Each named turn below is shown by a few rows before and after it. Which turns, in which order, take the first row of each later pair to the second? The first pair is answered.
turn fomup:
[  3  -5  -6   0 -16  15   2   4  -2] -> [  4  11  -6  -1 -15   6   2  15  -6]
[ 15   8  -2   3   8  -9  -3 -10  -9] -> [ 14  -6  -1   4   6  -1  -2 -16  -2]
[-20  -5 -15  -3   6  -9  10 -15 -10] -> [-16   4 -13  -6  11 -17   9  -8 -13]
turn folok:
[ 22 -22   7 -11   5  15  -6   6   9] -> [ 25 -25  -1  -7  16  -4  -5 -13   3]
[-19   0  -5  -3   3  -2   7   1  -4] -> [ -1   5   4   5 -10   3  -9  11   5]
[  3   6   4   4  -8 -13 -10  17  -3] -> [ -7   1  -6  -5   3 -21   1   3  -8]
[  4  -9   2 -21  14   4  14  -6  -8] -> [ 22  -3  13 -11   1  13  -5   9   2]
turn loz:
[15 15 -2 -9 -1  2 -2  6 -4] -> [ -6   4   5   7 -12   5 -11  11   7]
[10  7  5 -1 10 -2 -1 -1  0] -> [ 0 -1 10  7  4 -3 -4  5  5]
[  2  11 -16  -9  -1  -7  13  -7  -6] -> [20  3  1 -6 -5  1 -3 13  6]
[  4   2   3   5  -6   3  -6 -12   3] -> [  3   4   0   6  -6   2  -2 -16   1]
Then:
Between the rows of a pair lie 2 to 4 turns.
[  4  -1  -5 -14  19   9   8 -11 -16] -> [-20  21  -1   3  -3   3  -2   8 -13]	folok, loz, fomup, loz
[ 20 -12   5  -7  16  -8   1  -4  -1] -> [22 -8  9 -9  8  4 -6  7  4]	folok, folok
[  7  15 -12 -12  11 -11   5  -5 -13] -> [ 22  19  -4  -3   3 -11  -5   4  -4]	folok, folok
[-23   9 -11  17 -16   1   5 -10   1] -> [  6  24 -15  -5 -12  15  11  -5  -6]	folok, loz, folok
[ -8   7  -9  -8  -3   2  17 -16  -9] -> [ 10  -8  18   5   3 -15  -7   2   6]	fomup, loz, folok, loz
[  5  -9  -4  10 -14   4  -5 -11   8] -> [ -2 -12  -5   4 -15  12   0  -8   6]	folok, folok
[19  8  1 -7  9 -6 -8  4 -2] -> [-10 -11   4 -13  13  -1  -1  11   1]	folok, loz, folok, folok
[ -9   4   8 -21  12  -9   7  21  -5] -> [  3   8  17   3  -4 -14 -11  26   5]	loz, loz, folok
[  4 -11  10   3 -14  16  -9   9  10] -> [-19  13 -12   5 -10   1   7  -5  -4]	fomup, loz
[-17   1  11  20 -10 -12 -12  19   6] -> [-16   1   7  24  -7 -20 -13  12   3]	folok, folok, folok
[21 -2  3 -2  4 10 -2 -5  0] -> [-11 -16  -1   6   0   6   2  -9   4]	folok, loz, loz
[-13  20  -6   6  11 -14   0  10  -7] -> [-2 10  9  1 10 -6 -7 26  3]	loz, folok, loz
[  0  -9   6  15 -16  10 -10  11  18] -> [ -4  21 -13  -5   9 -17  10   2 -10]	loz, fomup
[ 11   6   8  10 -13  -6  -9   3   4] -> [-4 17 -7  1 -7 -6  5 -9 -5]	loz, folok, folok, loz
[  8   1  -6 -15   6  14  10  -2  -2] -> [ 12   1  -7  -9  10   3  11 -11  -5]	folok, folok
[  0   5 -14  -8   7  11  13 -13  -9] -> [-16 -14  -5   7   2   2   4  -9   1]	loz, loz, folok, folok
[ -7   9 -14  12  -9   0   7 -20  -4] -> [  1  12  -9  18 -17   2  -2 -13   2]	folok, folok
[-10   1  -2  12  -1 -10  -3   1   2] -> [ 7 -3  8 -6 10 -5 -1  9  1]	loz, loz, folok, loz
[ 11   6   5   7  -5 -10  -7   6  -8] -> [ -2  12  -2 -10  -3   3   7   3 -15]	folok, folok, loz, loz
[  2  -8   6 -19   5   7  10   7  -6] -> [12 -9 13  8 -2 -9 -5  1  0]	loz, folok
[ 14 -11   3  19  -6  -6  -5 -19   5] -> [  8 -23  11  -2  -4  16   1   5  11]	folok, loz, loz
[ -7 -18   2  -6   5  13   1  14   2] -> [ -6  -3  -6 -16   2  18  10   9  -6]	folok, loz, loz, folok
[ -7 -15   9  13  -9  -3 -12   6  10] -> [-13   6 -13  -7 -10  15   9   1  -1]	loz, folok, loz
[ 22  -6  14   0  14 -13 -12   3   0] -> [ -2 -18  15 -16  17  -2   0  13   0]	folok, loz
[-12  -9   1   6  -1  -7  10  -5  -4] -> [  9   0   6 -10  -1   7  10  11  -3]	loz, folok
[  5  -5   3  20  -6 -14 -14  -6   7] -> [ -5  14  -9 -14  11 -13   7   0 -10]	folok, folok, loz, fomup
[-14   7  -9   3  -5   3  14 -18  -4] -> [13 13 12 -7 -2 -3 -5 16  4]	fomup, loz
[ -6  10  -4   5 -18   9  -2   3   3] -> [-10   7 -13   5  -7  -8   6 -11  -7]	folok, folok, folok, folok
[-13   2 -10  19 -12  -7  -2 -12   1] -> [  9  18 -16  -9  -1   8  11 -12  -7]	folok, loz
